The rows below fall into families. The same turns and mirrors carry the whole set onto itself and the rows of a family onto each other. For each named row, which other rows are in its family? Write them in the order they are listed.
These 32 rows form 4 families of 8 rows each.
gis: [ -6  -1   0   0   1  33  26  -6   6  -6  10 -32  20 -23  11 -49 -17  16]
tiv: [-41 -17  32 -20   3   1 -14  32  -3 -10 -26  28  20  15 -18   8   6 -19]
tak: [ 10  -9 -17  13   3  -9  26  17  -2   9 -12 -55 -37  -2   7   0  -4   9]
fode: [ 34  10  14   4   4 -41  -6  21  11 -13 -10  35  24  33 -17   3  -2 -10]
mapu: [-13   7   3  18  18  49  14  -7  -7  11  10 -23  -2 -35  25 -30 -13  -3]
tuni: [ -9 -19  -8  22   6  20   6   2  11   5  32 -22 -31 -48   9 -26  -2 -23]
tem: [ -6 -14 -10  14  -3  16   7   3  22  -7  34 -28 -18 -55  12 -25   2 -19]
Far: [ 20 -12   0   7   8 -19  -4  -9 -21 -10 -34  53   6  22  -5  23 -14  -6]
bolud: [ -2  -2 -10  18  16  16  40  19  -6   4 -15 -40 -40   8  23   3   0 -13]
rep: [-10   8 -12   9   7  21   5  -6   7  18   3 -34   7 -52  15 -27 -19  15]
basi: [-22 -15  37 -13 -10   3 -46  31  -8 -19  -4   9  13  -9 -16  23  17  -6]
Kapa: [ 36  27  20  17   8 -18 -27  21   6 -16   2  34  13   6   6  31  11 -24]
fada: [ -9  -1 -28  18 -19 -19 -43  -4   3  17  15  36   9  29  -6   1   4  10]
limem: [-39 -17  24 -23  -1 -15 -19  31   2  -3 -30  23  22   6 -25  10   3  -9]
Maz: [-10  21  21 -29   3  -8  34 -35 -15  -5  20 -21 -23   5 -12 -30   6 -13]
rafo: [-13  14 -30   6 -26 -12 -33   0  22  -3  12  37  32  19   9   8  12   4]
fek: [-10 -11  -4  12  14  23  19  -9  -9  22   3 -27  -4 -19   0 -50 -27  15]
bove: [  6   6 -20   1  -4  -5  37  21  17  -9 -16 -55 -13 -13  21   7   4   4]
bab: [ -8   8 -13  13 -23  13 -30  -1   6 -16  26  40  23  39  12   1  18  -5]
nin: [ 31  -5  14  12   0   4 -20  -9 -26 -33 -12  44   6  12   9  34   3  -9]
tolus: [-17  37  12 -19  11  -9  16 -35 -11  14  14 -19 -34 -30   2  -2   9 -21]
rivav: [ 31   8  21  11  13 -27  -2  20   2 -12  -7  42  15  43 -14   1  -2 -19]
rera: [-15  42  13 -25   4  -4  19 -33  -3  -2  17 -22 -21 -33   8  -1  14 -21]
Nug: [-18 -23 -10   4   5  15  40   4  24  -8  19 -14  -9 -21   3 -50  -8 -23]
likon: [-17 -26 -18   4   3  -1  35   3  25   4  14 -17 -11 -28  -6 -49 -14 -15]
buf: [-19   6 -20  23  -6   7 -29  -3  -1  14  12  52   6  39   9   4   8 -13]
Laro: [ 24  -3   0  -7  -7 -16   0  -6  -4 -37 -29  46  30  15   4  25  -4  -1]
pufed: [ 11   0  -3   8  -1  21  39  21   2 -25  -1 -52 -22   7  25   0  11  -4]
mil: [ 35  21  15  22  13 -28 -32  20   1   1  -3  35   3   6  -2  31   5 -20]
Ziz: [-25 -20  36  -5  -2   1 -48  29 -17  -4  -7  13   0  -4 -21  22  12  -8]
Rego: [ 34  -6  -2   6  -8 -26 -31  -8 -17 -19 -19  34   9  -4  -2  38  -5   8]
Zovo: [ -8  21  14 -33  -3 -23  28 -35  -8  -1  17 -27 -19  -5 -18 -29   4  -4]

The rest of the family of Ziz: tiv, basi, limem, Maz, tolus, rera, Zovo
The rest of the family of rep: gis, mapu, Far, fek, nin, Laro, Rego
The rest of the family of mil: fode, tuni, tem, Kapa, rivav, Nug, likon

